Each row is where one point has got to under a steady rotation. How many steps took it there?
The counts run from 0 to 420.
[144 108 186 133 119 125 168 121 138 123 100  96 111 135 122 100 167 134
 118 124 154 115 143 136 138 154 136 111 158 179 108 118 184 131 141 131
 168  85 126 108 141 126 133 127 124 138 151 184 120 176 147 153  71 123
 109 104 153 143 122]
388
[103 164 112 130 136 170 163 122  92 159 166 131 135 129 131 115 149 157
 171  78 133  98 104 134 129 122 158 179 145 111 129 137 167 126 117 153
 146 173 102 170 124 132 119 131 115 100 110 129 104 118 164 148 155 140
 157 144 117 200 107]
282
[123 152  94 135 134 150 140 123  91 105 181 130 102 108 171 123 112 166
 170  77 164 100 134 131 128 147 127 186 177 118 138 123 182 156 152 135
 100 149 113 139 141 130 127 110 139 161 147 125  91 129 189 159 156 140
 120 143 119 167 105]
241
[133 107 153 128 142 124 143 138  95 126 125 121  79 132 173 116 120 135
 138 101 145 106 177 126 143 133 149 147 194 138 159 145 197 127 150 135
  93  96 165  83 149 127 175  99 145 131 149 123 147 137 156 119  89 110
 129 128 140 142 152]
119
[126 138 112 118  84 139 169 138 134 137 155  91 161 151 127 130 151 164
 133 132 150 149 133 140 145 106 121 155 125 129 135 153 113 109 126 142
 201 145 106 164 101 134 112 105 150  80 110 142  79 118 182 153 146 123
 170 170 153 157 125]
340
[130  98 147 166 144 117 151 112 110 116 165 132 110 102  99  76 143 145
 114  87 134 130 107 135 139 104 148 103  97 163 133 115 171  71 119 198
 147 157  88 160 123 141 161 138 134 110 150 145  93 128 122 161 113 105
  84 138 140 156 114]
154
[134 146 163 149 166 133 153 164 139 110  98 140 129 126 145 138  92 153
  99  76 153 103 147  91 137 145 124 157 185 138 127 118 172 124 159 126
 170 107 130 161 119 134 139  83 134 172 116 120  94 135 125 128  91 142
 174 150 139 155 138]
189
[162 115 128 139 151 131 110 120 139 101 161 130  60 133 158 118  92 173
 111  98 136 129 160 131 149 120 120 126 135 141 112  88 120 143 121 145
 107 155  90 139 127 144 105 136 171 133 137 119  58 136 130 152  97  99
 114 151 178 142 121]
303
[144 144 145 116 155 134 157 110 112 127 140 120 117 127 141 133 168 185
 141 118 117 143 111 145 141 102 133  85 153 124 152  95 172 135 118 122
  99 102 118 124 147 138  99 152 156  95 135 145 105 128 130 113 123 147
  89  91 192 179 107]
169
[139 170 120 130 151  94 119 139 125  99 146 122 120 128 163 132  90 166
  63  91 148 139 135  92 138  81 133 137 157 118 132 109 153 122 152 143
 117 124 108 129 120 141 118  99 199 146 127 109  79 130 156 120 116 150
 145 129 184 128 111]
247
[147 131 153 122 157 153 125 125 116 123 164 126  72 141 157 104 141 156
 137  70 136  79 142 121 146 130 137 154 169 148  96 130 131 156 137 138
 118 143 125 118 143 136 105 142 142 183 148 124  89 163 165 176 121 101
 133 127 151 116 139]
183
[143 111 164 102 112 127 154 136  96 142 119 139  90 148 171 125 131 121
 157 113 162 104 179 140 179 131 165 141 178 115 146 132 188 112 124 122
 114 100 156  83 125 120 171  98 143 108 112 123 144 159 157 119  78 107
 145 134 148 131 142]
256
[154 134 168 117  88 150 155 143 123 106 160 133 197 128 111 135 180 127
 130 139 155 132 126 144 153  98 170 116 156 149 149 150 146 110 145 119
 166  99 135 118 134  93 135 108 150 121  96 157 114 149 160 144 128 139
 145 137 203 116 137]
2
[127 116 162 145 127 130 187 113 128 118 155 132 106 102 112 130 162 133
 125 127 135 151  96 159 159  79 132  97 117 157 148  95 181 115 160 155
 144 135  99 152 151 125 134 145 158  82 147 162 109 125 122 153 129 101
  63 119 173 173 113]
290
[168 124 126 159 140 155 138 162 104 133 135 152 120 174 162 122 149 183
 124 143 143 131 169 169 160 152 121 132 155  89 149 122 166 131 145 110
 121 140  82 140 116 135 107 142 158 120 103 155 130 142 130 110  96 125
 169 171 164 205 111]
244
[125 175 112 147 159 127 158 107  80 142 125 153 130 139 142 113 157 170
 126  86 127 127 109 129 136 146 137 133 132  80 124 134 162 161 107 156
 134 162  90 146 139 138 120 148 141 113 114 143 104 132 172 120 150 156
 143 127 159 224  89]
363
[154  94 130 129 144 136 117 134  89 106 149 156 140  97 145 106 134 168
 121  66 121 139 149 125 128 138 163 138 111 160 182 125 145 115 120 173
 121 118 135 138 128 162 182 142 125  93  98 111  85  95 132 166 130 120
 138 164 154 132 155]
355
[102 146 139 115 146 147 168 100 110 127 165  78 135 134 102  75 149 134
  93 113 139  92 135 120 104 116 148 138 124 170  99 160 163  85  99 198
 177 136  95 145 115 124 119  98 118 134 125 162 130 134 160 118 100 138
 129 119 133 129 105]
75
[144 112 146 134 152  80 137 117  99 115 149 156 104 105 148  79 124 128
 109  80 120 135 130 107 145 112 155 115 113 143 137 107 147 147 129 193
 136 148 119 141 155 153 183 126 145 100 133 127  88 131 125 164 138 117
 123 142 179 130 141]
97
[123 131 136 151 157 110 175 136 107 124  76 125  92 117 139 126 119 174
 127  85 136 155 152 128 140 153 105 134 127 148 129 108 164 130 147 158
 149 114 131 139 125 166 135 142 132 104 139 148  79 117 121 138  86 141
 120 136 125 225 128]
228
[141 124 131 124 139 139 144 140 105 102  86 114 108 139 169 118 115 195
 148 105 142 116 170 135 149 188 126 135 163 139 145  84 192 149 118 116
 109  88 110 107 117 159 124 143 139 115 129 160  83 128 145 141  90 152
 120 113 149 178 110]
50
[148 133 149  88 150 168 111 133 137 101 174 122 105 155 166 110  93 158
 102  85 132  82 161 120 156  96 162 150 162 137 112 106 147 110 121 120
 127 135  89 139 128 111 121 126 140 158 112 116  87 143 138 129 112 112
 165 137 185  95 142]
126
[108 151 138 113 141 123 169 108  90 175 151 137 130 132 117 119 189 141
 111  92 126 120 152 159 112 102 141 127 112 142 114 189 126  89 118 185
 116 110 135 104 152 127 133 135 131  99  98 141 130 115 138  88 106 127
 110 111 170 196 153]
157
[116 153 139 123 119 132 158 144 136 134 112  86 163 111 123 142  89 142
 113  95 144 129 143  90 122 123 124 149 134 144 102 152 135 111 120 153
 181 105 131 161 107 164 114  91 138 102  94 130  63 107 173 133 111 154
 151 166 130 157 133]
12
[129 132 118 137 113  84 177 116  96 168 169 159 115 107 118 129 161 107
 166 108 172 127 133 143 162  98 132 118 124  98 101 172 123 150 114 185
 139 156 136 125 139 132 159 103 163  82  99 118 119 125 147 123 135 117
 110 175 148 190 142]
352
[121 164 134 119 148 142 177 109 112 148 103 159 117 144 134 129 166 153
 159  90 123 126 122 140 145 136 145 109 130  86 132 103 152 139  97 129
 127 129 107 146 141 135 122 163 125  76  98 151 100 124 147 123 152 142
 129 114 173 214 108]
226
[104 178 140  95 114 121 201  94 142 118 110 127 132 123 115 136 143 142
 133  92 127 143  94 116 152  87 161 109  98 126 115 105 146 117 115 169
 160 112 120 137 135 128 125 131 129  62 117 142  85 128 140 131 169 140
 106  95 193 165 104]
346
[148 128 134 114  93 111 128 143  96 121 134 115 155 119 164  99 131 150
 131  68 146 135 169 105 148 137 162 163 170 153 162 131 165 135 140 135
 158 113 150 120 135 145 155  80 135 138 127 119  90 160 188 185 132 140
 172 158 138 105 136]
258
[111 113 131  99 132 174 168 110  93 162 138 106  80 124 159 144 123 174
 196  91 121 109 135 155 137 111 137 148 146 153 163 100 182 117 146 132
  94 123 140 121 137 150 139 142 121  98 135 130 105 101 152 140 119 104
 101 120 128 183 150]
417
[131 148 144  86 101 152 167 113 113 164 117 104 119 159 147 115 176 160
 171 112 132  84 138 142 152 118 161 132 141 100 110 142 136 126  85 138
 132 122 140 117 111 141 116 151 125  81  83 127 123 147 195 141 128 101
 148 110 167 148 123]
8
[158  90 120 146 134 156 146 145 113 142 160 145  98 148 147 125 147 167
 118 118 115 152 166 189 156 113 113 148 123 135 160 131 141 122 146 110
 145 163  93 156 138 139 142 161 144  90 127 163 107 115 131 135  95  81
 160 163 159 190 154]
164
[138 130 139 125 165 152 147 149  96  97 107 119 116 136 159 121  92 161
 117  82 132 115 149 103 136 195 157 142 171 145 134  93 180 147 146 129
 150 100 118 145 136 146 124 100 130 142 139 155  90 122 141 120  97 171
 155 139 150 168 129]
51
[110 155 159 120 144 143 182 128 122 144 139 111 149 140 110 129 124 102
 123 128 171  89 136 111 147 132 155 146 164 132  83 159 140 137 133 145
 202 127 116 152 134 115 104  67 129 124 121 153 122 137 169 105 105 169
 166 161 156 164 138]
133
[127 112 168 139 152 140 171 114 107 127 118 115 107 131 133 119 157 157
 159 103 120 133 120 156 147 134 139  93 159 142 147  69 191 133 142 113
 127 113 107 140 154 125 114 145 148 121 157 178 104 146 120 119 103 150
  85 109 176 193 113]
170
[131 130 157 138 141 113 153 101 124 109 146 155 126 108 106  74 124 118
 113  69 149 115 115 103 144 102 165 117  97 149 111 102 162 110 103 189
 168 142  99 164 113 132 165 117 130 102 126 120  81 140 138 167 139 108
 118 147 148 123 107]
17
[122 154 115 116 157 135 149 126 141 121 162 173 117 117 133 142  97 164
  91  48 121 138 150 111 133  73 127 161 109 121 145 123 122  94 140 156
 145 153 101 161 127 138 136 126 144 111 110 118  58  94 119 137 149 120
 154 148 160 169 156]
29
[149 172 152 114 103 152 139 155 123  77 141 139 159 137 132 151 163 185
  90 100 151 124 144 144 110 120 133 140 143 158 142 177 133 107 144 168
 115  93 115 100 159 118 120 130 143 152  95 145  97 164 166 129 132 133
 142 121 189 127 129]
317
[149  87 166 157 123 143 138 126 107 143 164 137 123 111 116  82 171 146
 139 111 124 127 130 170 163  92 154 113 106 149 174 132 175  84 110 166
 144 134 110 138 118 146 176 145 133  80 111 138 126 123 126 143  98  72
  98 165 150 136 142]
411
[118 108 139 114 136 180 145 114 114 148 159  96  97 107 146 119 125 162
 170  78 127  88 138 130 117 105 133 149 137 163 126 132 171 109 140 167
 114 122 146 139 129 151 124 151 113 107 133 112  80 104 162 147 111  79
 105 133 105 157 149]
280
[121 126 135 143 173 132 148 147 123 127 143 136  93 119 129 140  78 160
 101  69 121 130 167 108 139 101 132 141 106 145 148 106 155  87 131 157
 131 122 107 162 106 144 157 108 139  92 113 121  87  61  96  93  80 135
 134 158 130 172 148]
286
